128 stands for zero in the data rows.
Some points, each followed by its number:
[141 126 126 144 145  99 108 152] 0
[ 57 237  13  62  76 168 227 135] 1
[140  88  77 192 136 157 162  89] 2
[137 119 138 135 152 114 106 124] 3
[110  92 101 118 165  35  24 247] 4
[127 106 154 116 116 132 133 109] 5
[159 120 156 135 183  77  78 151] 6
[134 130 116  95 129 102 124 161] 7
[126 131 142 132 154  98 130 124] 8
[106 150 107 162 104 148 139 126] 9
[117 133 138 141 127 127 129 114] 10
[129 121 131 120 124 140 136 112] 11
[ 84 159 124  76 131 109  95 135] 12
[135 152 150 142 143  79  92 215] 13
[150 130 148 150 143 134 119 133] 14
[137 120 135 140 135 132  98 141] 15
[188  63 115 212 182 137  74 103] 16
[118 169 108  81 144 123 138 127] 17
[ 53 191 199 189  22  46 255 109] 18
[142 150 111 139 125 112 117 148] 19
[133 124 114  44  98 172 183 125] 20
[143 147  97  77 152 136 113 150] 21
[125 133 132 248  87 151  91 168] 22
[148 146 122 148 118 138 119 146] 23
[151 107 169 245 127 141  52 153] 24
[ 95 155 110 106 124 138 144 100] 25
[132 125 107  96 117 135 144 122] 26
[119  95 105 173 146 150 135  91] 27
[140 135 131 117 133 153 114 108] 28
[144 175 209 216 112 102  54 137] 29
[127 111  68  73 142 201  84 114] 30
[158 101  90 158 158 138  74 148] 31
[124 152 124 188 160 121  86 132] 32
[136 180 103 117  89 167 163 136] 33
[136 114 137 109 127 108 177 130] 34
[136 154  12  74 130 193 111  83] 35
[114 147 119 106 109 164 146 102] 36
[141 131 137 134 121 151 112 129] 37
[168  63 205 242 137  95  92 105] 38
[168 114 180 255 134  86  79 135] 39
[125 130 138 137 126 118 132 126] 40
[137 108 124 128 140 127 117 132] 41
[144  73 174 150 119 150  87  94] 42
[125 162 138 169 104 133 122 134] 43
[125 102 117 145  97 156 134 139] 44
[124 181 100 169 135 109 150 169] 45
[154 148 127  91 151 129  68 160] 46
[125 153 146 103 112 141 125 116] 47
[ 66 140 156 101 126 124 144  62] 48
[137 164  47 175 130 114 122 182] 49
[135 129 162 147 124 105 117 141] 50
[ 88 180 132 106 138 132 141 106] 51
[132 145 139 130 123 122 150 132] 52
[133 182 155  85  66 190  58 169] 53
[145  91  64  79 135 155 110 124] 54
[152 142 162 169 147 128  75 117] 55
[164  74  72  50 168 178 118 149] 56
[ 69 135 198 146 116  57 134 190] 57
[ 99 185 164 172 139   0 177 147] 58
[141 119 134 133 133 120 127 138] 59
[132 131 141 148 116 155 150 104] 60
[147 112 211  89 139 145 121  89] 61
[136 102 141 102 137 137 133 123] 62
[ 84 155 109 103 112 131 158 113] 63
[146 115 130 144 135 133 110 140] 64
[105 112  82 128 152 138  90 100] 65
[146 117  78  90 122 161 113 151] 66
[130 133 102 138 113 147 144 138] 67
[116 141  78  47 132 144 155 107] 68
[133 117 159 113 133 129 122 111] 69
[131 107 140 255  85 176 170  73] 70
[ 91  40 160  50 142 123 122  90] 71
[ 82 104 150 149 134 107 119  94] 72
[131 126 143 135 126 118 125 134] 73
[108 135  86 140 131 178 102  85] 74
[164 237 167 242 106  87 122 156] 75
[181 138 135  55   0 255 170 154] 76
[131 144 149 116 144 120 117 114] 77
[ 93 158 170 141  95 153 125  89] 78
[139 136 148 130 115  93 156 198] 79
Which three points above are nearest to each new point by angle? Their numbers follow each, nearest first.
[107 138 123 110 113 133 160 124] 63 1 25
[144 193 102 178 149 103 132 162] 45 19 49
[151 114 140 120 131 116 131 142] 59 79 6
[143  95 206 201 114 138  58 145] 24 38 39
[147 130 121 148 147  85  98 153] 0 6 4
[125 138 130 101 143 115  98 145] 46 12 4
[121 105 109 165 164 143 125  84] 27 2 16
[143 124 125  85 135 116 180 155] 34 20 7
[110 213 123 160 125  73 136 171] 45 58 75
[153 123 143  81  99 178 141 139] 76 20 26
[118 153 153 105 102 141 119 113] 47 78 53
[114 132 128 122 128 130 134 107] 48 25 51
[155 175 147 136 127  87  52 201] 13 19 0
[155 130 170 104 122 171  54  65] 28 42 37
[102 153 122  84 155 100 154 143] 17 12 7
[128 135 125 161 146  72 111 166] 0 13 4
[107 146 144 170 157  46 138 135] 58 8 40
[147  85 148 143 112 107 163 127] 34 59 38
[117 135 122 112 136 118 139 126] 17 63 68
[121 197  73  73 142  89 172 156] 17 1 68
[178   0 143 201 143 141  43 230] 64 15 41
[137 128 128 129 139  91 122 145] 0 6 13
[136 121 145 137 127 129 104 150] 15 64 24
[117 129 116 144 109 134 131 125] 9 44 67
[113 143  74  46 136 149 157 104] 68 26 17
[115 127 120 143 107 137 141 122] 9 70 44
[140 178  38  24 155 164 125 159] 21 68 17
[130 167 109 130 103 157 144 133] 33 67 1
[135 111 139 110 129 134 136 124] 62 5 71
[126 139 113 115 126 136 158 139] 1 33 20
[123 179 123 117 114 139 107 143] 53 47 33
[140  69 129 115 148 129  83 147] 41 15 64
[152 116 163 193 129 137  83 140] 24 39 55
[143 115 128 133 127 126 129 138] 59 64 41
[104 186 160  88 110 132 119 110] 47 51 12
[130 160 109 144 128 120 141 154] 45 49 19
[114 156 125  92 137 122 137 137] 17 12 51
[143  84 127 127 100 174 139 118] 44 11 76
[119 115 119 140 103 142 146 127] 44 67 70
[161 141 142 159 106 183 101 132] 37 23 22
[ 82 204 157 119 149   0 214 142] 58 52 18
[171 107 138 255  68 128 147 168] 22 70 39
[117 137 142 122 117 118 133 141] 57 79 18
[152 128 162 220 127 101 103 139] 39 24 38
[154  88  87  59 155 150 120 144] 56 54 66
[145 107 131  85 116 103 207 137] 34 20 26
[126 139 116 115 127 128 157 133] 1 63 20
[174  91 151 110 139  83 138 147] 59 6 34
[168  61 158 156 170  90  80 116] 3 41 16
[114 137 110  71  90  62 232 149] 34 52 18
[164  76 175 116 141 109  35 164] 15 6 64
[140 127 103 151 113 132 152 158] 67 49 45
[ 96 128 142 196  90 143 169 108] 70 9 60
[165  73 129  21  79 194 167 144] 20 76 26
[127 128 146 131 160  84 131 125] 8 58 6
[179 121 206  21 251 234  46  40] 28 61 69
[ 86 157 186 139 106 155 133  73] 78 10 48
[115 143 155 171 118 107 151 135] 40 18 58
[124 137 143 147 125 123 121 135] 29 50 75
[105 121  91 133 146 128  85 100] 65 74 30
[124 173 176 157 143 170  49  79] 55 28 29
[169 178 113 201 112 174 119 167] 23 22 43
[132 126 134 131 120 158 116 104] 28 37 74
[111 109 114 113 137 120 160 113] 34 68 26
[121 146 166 109 120  91 126 154] 57 79 73
[135 140  78 102 129 160 125 111] 35 30 54
[108 150 154 122 155 103  90  93] 77 8 3
[132 113 141 133 124 134 120 120] 42 5 38
[108 110 153 144 141 111 124 100] 72 10 40
[121 139 153 134 183  53 129 123] 8 58 6
[142 104 145 128  98 141 119 151] 44 76 37
[137 134 147 114 136 147 100  97] 28 61 69
[140 125 141 112 143 147 118 111] 28 61 69
[118 140 120 153 117 128 145 129] 9 43 45
[120 156  88 115 116 138 197 154] 1 33 67
[118 133 127 133 135 106 135 128] 58 8 40
[ 98 155 124  90 149 102 157 137] 17 51 63
[107 138 115 114  79 180 155 104] 36 76 33
[122 129 160 134 192  52 132 124] 8 6 58
[125 121 140 136 108 149 147 123] 60 44 70
[167  96  64 159 144 175  68 125] 31 16 64
[131 149 141 150 143  82  94 208] 13 0 4
[119 151 153 151 135  83  91 221] 13 4 0
[127 101 173 111 112 132 130  97] 5 69 61
[120 167 100  77 128 122 130 143] 17 21 68
[142 105 144 144 130 148 114 112] 42 16 38
[126 128 110 130 132 128 114 122] 65 74 35
[133 119 103 142 112 139 146 134] 67 44 2
[139 132 139 142 138 125 113 121] 55 14 3
[ 80 161 188 139  78 175 140  67] 78 10 60
[114 140 114 143 144  60 134 148] 58 8 0
[138 137 143 147 144 100  93 200] 13 0 4
[145 168 105 237 167 124  59 159] 32 24 22
[136 148 138 129 136 123 138 122] 52 77 75
[118 133 155 126 136 122  82 146] 15 46 13
[154 121 102 101 116 152 115 160] 66 56 54
[114 132  69 140  74 145 165 136] 67 9 1
[103 134 120 147  99 171 130 120] 9 44 74
[151  99  94  73 155 152 118 146] 56 54 66
[101 101  91 113 118 102 184 141] 34 26 63
[116 140 143 147 125 106 124 123] 40 58 10
[139 155 153 111 165 125  95 111] 77 3 46
[119 177  99  70 116 124 136 148] 17 1 68
[107 150 157 132 110 144 125  99] 78 10 48
[134 134 112  62 133  93 113 196] 7 21 4
[178  81 165 183 112 144 127 130] 38 42 24
[123 175 145 109 107 152 120 121] 47 53 78
[ 85 176 141 144 102 130 153 137] 18 9 43
[ 92 124 141 217  88 141 164  95] 70 10 9
[112 126 147 117 125 134 132 104] 48 5 78
[142 146 165 122  95 103 170 148] 52 79 18
[ 87 183 127 101 131 146 146 111] 51 25 63
[118 148  75 111 136 106 200 150] 1 34 63
[154  96  94 168 156 134  69 153] 31 64 15
[124 132 119 132 123 134 141 137] 67 1 33
[178  39 146  85 118 235 110  35] 11 28 62
[118 129 116 175 100 141 159 103] 70 9 60
[154 112  70 129 168 114 102 178] 31 4 0
[139 117 125 139 117 118 135 154] 79 59 13
[137  90 161  85 143 135 131 113] 62 71 69
[123 181 119 114 116 138 112 143] 53 33 17
